128 stands for zero in the data rows.
Some points, each followed by its number:
[117 127 123 122 141 112 133 127 101 144 124 140 127 118 133 128 136 129  96 122] 0
[118 152 103 143 113 116 135 115 120 130 134 109 130 114 124 131 114 102 139 121] 1
[ 64  99 112 134 122 158  96 107  98 141 146 135 150  70 126 158 131 148 131  84] 2
[112 209 128 101 144 127 147 152 119 153  89 132 156 139 146  52 131 159 144 161] 3
[107  83 159 110 129 129 175 142 127 114 152 173 186  77 140 123 165 170 166 118] 4
[147 134 123 155  91 119 134 162 144 121 116  70 109 131 134 158 123 101 106 110] 5
[ 83 189 110 133 144  80 101 152 134 146 112 118 171  55 131 142 133 114 107 121] 6
[162 184 112 107 107  78 216 140 147 142 129 125 177 123 151  90 120 110 165 152] 7
[107  97 138 124 117 157 115 112 110 131 132 156 147 120 132 125 119 131 150 130] 8
[207 211  58 149 134  92 100 139  92  98 106   4  54 186 103 148 114  69  62 102] 9
[125  97 139 107 119 127 141 148 125 108 133 129 117 135 117  99 160 122  88 121] 10
[ 97  83 121 129 138 139  80  90  60 173 129 130 105 114 136 165 123 156  69  85] 11
[101  96 152 131  65 109 112 102 130 153 164  98  84 118 132 108 107  99 120  90] 12
[150 134 170 166 135 106 124 156 219 104 123 119 142  99 142 151 106  85 210 123] 13
[146  77 133 125 221 185  75 155  58  96  80 186  95 133 109 130 211 169  65 135] 14
[142 122 109 143 133 148 110 143 100 102 123 115 113 136 128 153 142 124 105 141] 15
[143  95 130 132 111 146 157  94 138  94 156  76 127 129 128 146 104 103 161 104] 16
[166 117 136 150  87 135 127 104 163 122 157  60 119 132 110 184 121 124 142 102] 17
[174  98 168  88 145 127 200 166 142 136 129 152 110 206 117  94 206 183  44 142] 18
[108 123 111 129 120 135  98  82  84 148 130 132 104 119 118 110 110 102 123 107] 19
[140 160 101 101 141 121 161 115 139 135 136 164 170 141  93 100 142 140 137 133] 20
[ 92 119 166 100 121 123 129 112 134 164 129 167 141 112 147  77 115 127 153 135] 21
[144 151 101 122  93 126 134  49 110 138 181  85 111 121  88 110  99  96 151 109] 22
[119  90 124 143 142 135 115 145 112 111 137 142 114 129 105 122 170 139  86 111] 23
[101 114 114 133 130 169  53  96  47 122 118 105  71 148 125 134 113 114 101 105] 24
[177 170 130 115 143  77 169 160 211 100 135 162 156 114 102 112 153 125 169 168] 25
[118 118 119 112  98 174 143  48  97 122 137  85 155 140 156 161  52 107 176 125] 26
[148 148 132  81 142 112 175 135 134 145 115 148 137 162 129  86 139 128 107 150] 27
[202 144 123 176 165  92 170 141 165 113 139  93 140 155 146 178 119 114 138 151] 28
[129 121 107 169 129 124 118 114 121 144 136 135 152  92 117 173 122 128 135 110] 29
[137  99 119 148 130 126  97 143 103 159 124 110  88 173 127 134 136 133  47 116] 30
[111 160 119 143 142  63 169 174 165 171 117 201 177  74 137 142 150 147 115 128] 31
[123  84 129 110 111 123 137 147 123  92 143 125 114 148 115  89 165 114  80 111] 32
[157  98 148 180 148  86 127 190 137 132 112 122 102 121 154 174 145 118  69 135] 33
[128 130 121 116 184 112 111 124 104  88 133 166 139  85 103 101 174 115 108 129] 34
[155 136 111 138 123  96 163 111 140 114 159 112 157  95 120 152 127 107 137 125] 35
[ 86 153 147  93 112 105 139 111 118 151 108  67 107 136 162 121  59 121  84 138] 36
[ 93 116 125 165 129 143 138 140 128 133 131 142 173 100 167 175 113 133 150 137] 37
[227 203 151 121 164   6 194 194 255  79 156 215 184 114  64  80 200 123 198 224] 38
[ 66  93 104  95 125 167 133 104  80 112 137 160 151 102 101 120 142 147 125 116] 39
[119 113 140 117 165 153  90 107 102 105 102 127 119 138 143 149 113 135 139 150] 40
[ 87 113 116  96 116 167 111 107  83 164 141 198 132 117 109 106 156 176  97 109] 41
[ 90  92 115 125 125 160 105 100  89 137 150 133 129 106 113 139 139 134 117  97] 42
[101  94 131 110 140 151  58 122 100 118 107 119  90 154 124 147 124 144 100 126] 43
[141 120 121 165 136  93 115 152 121 134 122 107 116  95 144 170 120  98 117 111] 44
[138 140 125 172 122  90 121 162 129 118 116 100 126  78 138 175 137  81 112  88] 45
[167 154 130 123 142  86 151 151 180 112 129 158 147 122 112 115 146 121 151 160] 46
[146 131 113 180 119  65 121 161 139 128 122  90 124  68 154 193 121  66 105  78] 47
[ 82  68 124 121 157 136  63  87  20 194 121 132  94  99 138 186 133 153  46  64] 48
[146 136 132 119 125 155 102 115 122 106 132 142 121 146  97 111 140 132 133 145] 49
[141 128 113 156 138 153 114 157 109  94 114 128 125 129 130 158 141 132 119 143] 50
[115 144 109 164 106 117  99 142 155 161 117 105 138 130 150 172  81 133 149 133] 51
[114  97 133 174 125 166 112 172 121 121 116 181 137  91 110 118 165 136 180 108] 52
[143 120 124 134 123 128 113 145 114 138 120 114  95 168 115 119 144 140  76 128] 53
[126 165  89 100  81 121 176 155 129  87 146 128 142 136  98  45 152  98 149 135] 54
[189 164 144 124 145  62 164 165 216  95 135 171 161 110 100 110 154 119 158 169] 55
[125 156 101 136 127 107 127 137 143 124 129  97 148 121 132 161 106 115 135 134] 56
[122 163  94 147 127 101 130 140 147 122 123  92 150 119 142 166 105 119 129 134] 57
[130 147 112 108 134 118 177 122 143 136 137 155 167 134 118 106 138 138 133 127] 58
[130  39 138 153  64 193  88  81  96 164 166 136  76 114  79 146 142 151 117  54] 59
[ 67 126 172  87 102 109 128  99 147 181 139 185 156 101 168  34 101 129 187 147] 60
[126 102 168 121 183 113 102  99 134 154 107 118 103 173 166 138  89 146 124 142] 61
[ 73 115 120 131 112 130  96  43  98 178 167 106 149  82 151 183  68 111 155 100] 62
[170 172  84 221 255 131  86 140  75 116 136 146 131  74 148 190 171 103 119 140] 63
[135 149 107 120 102 125 131  85 117 137 151 102 115 131 101 119 115 119 133 114] 64
[130 140 110 109 124 129 156 113 141 137 138 160 160 128 108 101 139 138 142 127] 65
[142 142 107 145 120 123 162 167 147  97 126 111 143 136 130 125 150 111 152 122] 66
[137 154 169 107 125 120 134 105 164 162 134 128 151 129 126 116 115 168 155 142] 67
[ 88 132 158 105 113 125 134 105 135 166 124 167 148 108 148  80 110 130 162 132] 68
[149  85 126 139 127 149 115 124  99 100 137 118  73 155 112 113 149 109 112 113] 69
[167  75 138 126 226 182  82 158  68  80  80 182  93 167 105 147 220 174  63 152] 70
[203 232  47 126 156  98 108 158  82 102  83   0  43 203 111 154 109  50  33 103] 71
[132 112 152  81 135 126 176 168 134 134 107 196 123 156 118  85 179 165  65 139] 72
[ 64 110 186  88 116 123 120  97 130 190 126 179 148  99 159  66 114 127 153 127] 73
[121 153  97 141 157 107 113 139 121 129 120 158 145  93 116 139 135 121 121 127] 74
New points follow, each followed by the numbers of its three nearest points above by angle, nearest first.
[ 67 120 103 203 143 163 130 168 123 109 128 162 202  65 200 240 106 156 171 160] 37 29 51
[ 69 102 133 187 135 165 115 166 129 135 119 149 209  81 196 221 113 153 173 155] 37 29 51
[ 98 163  88 152  93 141 125 106 102 134 157  89 145 104 130 126 103 109 173 102] 1 22 62
[157 143 121 177 171 129  91 133 115 146 128 124 110 131 126 167 138 142 132 127] 63 50 44
[129 217 100  95 105  75 243 155 182 123 135 122 201 122 153  58 115 119 184 168] 7 58 25
[171 171 127 150 114 118 166 216 185 107 120  87 137 160 123 103 168 137 133 144] 66 25 55
[103  74 160 136 104 145 112 121 116 144 132 156 129 100 134 112 133 127 139 102] 8 59 73
[ 87 105 117 124 137 192  39 100  23 116 100 118  36 149 122 118 112 119  83 114] 24 43 19
[200 112 103 160 122 105  48  61 136 100 166   0  11 158 100 233  82 101 115  88] 17 9 71
[115 165 126 111 140 122 133 137  95 118  88 101 125 158 171 122  90 104 104 151] 36 71 9
[194 184 177 138 135 124 100 147 182 157  73 105 126 146 132 173 111 174 157 178] 67 28 51
[ 92 125 106 173 137 146 126 151 131 126 128 136 181  79 164 201 111 136 166 140] 37 29 51
[135 123 126 125 123 129 138  89 112 132 135 119 120 130 126 115 118 109 143 119] 22 64 19
[185 148 107 218 183 132  81 124  86 148 126 108  90 138 138 205 135 132 127 129] 63 15 50
[163 113 130 131 126 132 115 119 113 112 144  98  89 145  93 120 144 116  97 109] 69 53 9
[ 99 121 132 115 124 137 167 138  94 102 145 159 151  91 138  74 160 116 141 114] 4 39 54
[116  93 113 136 133 142 112 156 117 110 140 145 126 124 111 118 172 130  96 108] 23 32 10
[ 84 114 127 180 135 154 127 145 117 128 129 151 181  78 171 189 108 145 157 146] 37 29 2
[122 146 122 125 129 102 145 153 149 147 122 147 143 119 130 136 139 145 127 130] 31 25 46
[117  96 131 141 113 156  90 114 109 141 121 127 121 134 132 146 121 130 146 105] 59 24 42
[145  55 138 121  85 169 112 104 135 112 143 185  95 105  68 100 159 121 151  95] 59 52 69
[150 136 154 172 138 111 122 147 184 105 126 134 138 101 136 157 110  94 184 130] 13 55 28
[ 91 144 180 130 141 112  61 176 203 128  72 133 141 139 191 153  61 182 171 201] 51 61 13
[101 119 117 180 140 143 123 164 121 119 121 154 169  96 167 189 121 149 145 143] 37 29 50
[130 132 130  83 132 114 169 117 131 165 117 192 148 151 109  73 131 146 107 160] 27 72 20
[104  82 167 112  39 128 109  88 126 149 170  91  70 124 118  90  90  99 131  86] 12 59 22
[125 116 170 123  54 189  78 108 157 206  89  85  72 174 148 168  53 180 151 123] 51 61 36
[139 133 133 107 171 117 166 152 114 163 108 193 140 146 128 118 165 175  82 141] 72 18 27
[152 104 160  89  53 138 144  43 159 124 164 151 133 128 100  86  80  81 210 123] 22 16 26
[148 107 128 116 138 144 162 154 138 107 141 144 133 158 112 123 179 160  92 126] 18 72 10
[115 119 130 106 143 127 118 148 114 129 114 179 110 130 106  92 163 142  90 130] 72 14 23
[156 138 110 133 166 122 140  95  94 113 146 154 133  88  98 131 155 108 136 129] 34 63 74
[164 118 132 152 134 123 169 218 157  55 132 108 132 124 130 131 173 103 141 125] 66 55 25
[ 32 151 111 127 157  97 123  79  91 174 120 141 187  65 194 157  64 107 155 133] 62 37 6
[ 61 197 140  72 134  51 116  77 140 191  48  86 129 160 202  94   0  84 155 182] 36 61 60
[104 140 129 104 112 167 116 107 112 120 100  94 118 101 140 156  75 135 146 121] 26 62 36
[122 160 117 144 141 134 140 133 127 138 112 128 180 123 176 170 107 138 165 149] 37 57 51
[117 194 125  58 101 137 174 189 139  56  85  55 110 181 128  29 118  97 127 139] 54 3 27
[ 96 109 106 119 133 184  50  95  30 121 110  95  57 138 126 139 111 113  93 100] 24 43 19
[ 86 125 135 113 156 120 162 129 159 119 140 226 215  57 119  93 151 128 179 138] 4 65 31
[139 120 144 104 126 120 155 148 156 114 141 129 128 145 122 105 158 142 101 145] 18 72 10
[158 129 132 146 102 145 125 117 150 131 150  97 126 128 111 165 127 123 136 108] 17 16 5
[117 101 120 139 131 136 111 146 113 113 140 141 121 125 110 125 160 126 100 118] 23 32 14
[107 114 117 201 136 141  69 128 107 153 133 115 138  77 143 254 105 151 119 119] 29 37 44
[119 145 139 105 127 103 151 117 170 149 114 141 152 140 137 107 100 140 131 160] 67 27 7
[134 118 133 134 125 132 136  96 116 133 139 128 112 122 132 108 119 121 157 134] 22 26 19
[165 141 169 177 145  98 126 160 208 103 114 104 161  91 144 171 103  95 206 123] 13 28 55
[186 134 124 144 119 125 119 154 155 116 148 115  85 176  82 131 166 151  91 141] 53 18 30
[170 161 122 149 101 119 166 230 187  93 121  92 127 163 125  89 182 125 131 128] 66 25 54
[140 128 176 167 118  93 139 154 219 112 131 131 155  81 149 164  93  80 217 112] 13 55 25
[151 152 121 166 171 104  85 134 126 147 102 132 109 141 143 155 115 119 134 148] 63 44 61
[100 121 112 165 137 145 131 143 123 131 131 149 176  90 167 176 110 133 153 138] 37 29 2
[128 119 120 142 128 127 109 136 116 155 123 114  94 160 131 132 127 125  66 129] 30 53 71
[ 64 133 153 107 160 116 178 130 182 141 134 255 255  27 126  86 162 130 219 133] 4 65 68
[180 113 113 158 111 104  68  81 143  99 161   3  44 148 101 206  77 114 124  93] 17 9 5
[147 114 122 151 134 123 139 149 142  95 156 133 132 118 118 133 162 127 141 132] 66 38 55
[114  99 146 120  85 125 116 115 126 136 146  98  98 136 121 110 108 108 123 112] 12 59 22
[ 90  90 165 112 133 132 174 139 135 118 151 172 186  77 137 133 168 171 167 115] 4 52 37
[ 64 111 104 211 140 171 138 168 123 120 124 156 213  52 215 242 105 143 177 162] 37 29 51
[210 138 118 246 223 129  62 136  92 162 123  97  76 143 154 230 157 157 126 134] 63 50 33
[168  83 167 105 126 148 186 192 165  77 153  84 126 216 132  90 222 164  78 144] 18 10 32
[157 143 117 173 162 131  99 127 115 138 125 127 116 124 134 168 133 135 137 126] 63 29 50
[127 113 127 114 129 145 125 111 110 144 135 171 124 134 108 106 153 143 117 119] 41 39 72
[ 98 117 128 113 120 143 126 109 107 157 142 157 136 116 121 125 131 149 116 110] 41 42 39
[128 202 105  82  88 121 174 174 151  68 103  44 110 177 135  46 104 102 137 145] 54 66 3
[142 134 140 144 146 149  87 191 145 139  65 214 148 136 130 113 153 156 156 183] 52 70 14
[186 102 150 158  96 148 131 102 202 117 184  45 121 133 100 197 122 131 154  99] 17 16 5
[ 89 110 107 126 123 189  44  88  27 119 117  95  57 150 126 128 103 100  96  94] 24 19 43
[126 142 124 130 132 105 142 149 140 145 122 147 150 116 136 134 133 137 119 130] 31 6 74
[127 144 139  97 178 140  98  55  70 186 115  95 124 169 181 182  68 137 108 153] 61 40 36
[124 148 113 121 129 119 115  98 104 137 131 129 121 110 112 123 112 111 128 120] 19 22 64
[127 167 120  95 103 139 159 162 144  84 105  82 116 168 130  70 117 112 140 140] 54 66 3
[114  83 115 149 142 137 100 158 113  98 145 148 125 116  98 129 191 127  71 101] 23 14 32
[162 138 123 182 137 113  98 127 145 126 149  85  96 136 111 175 119 147 123 128] 17 28 9
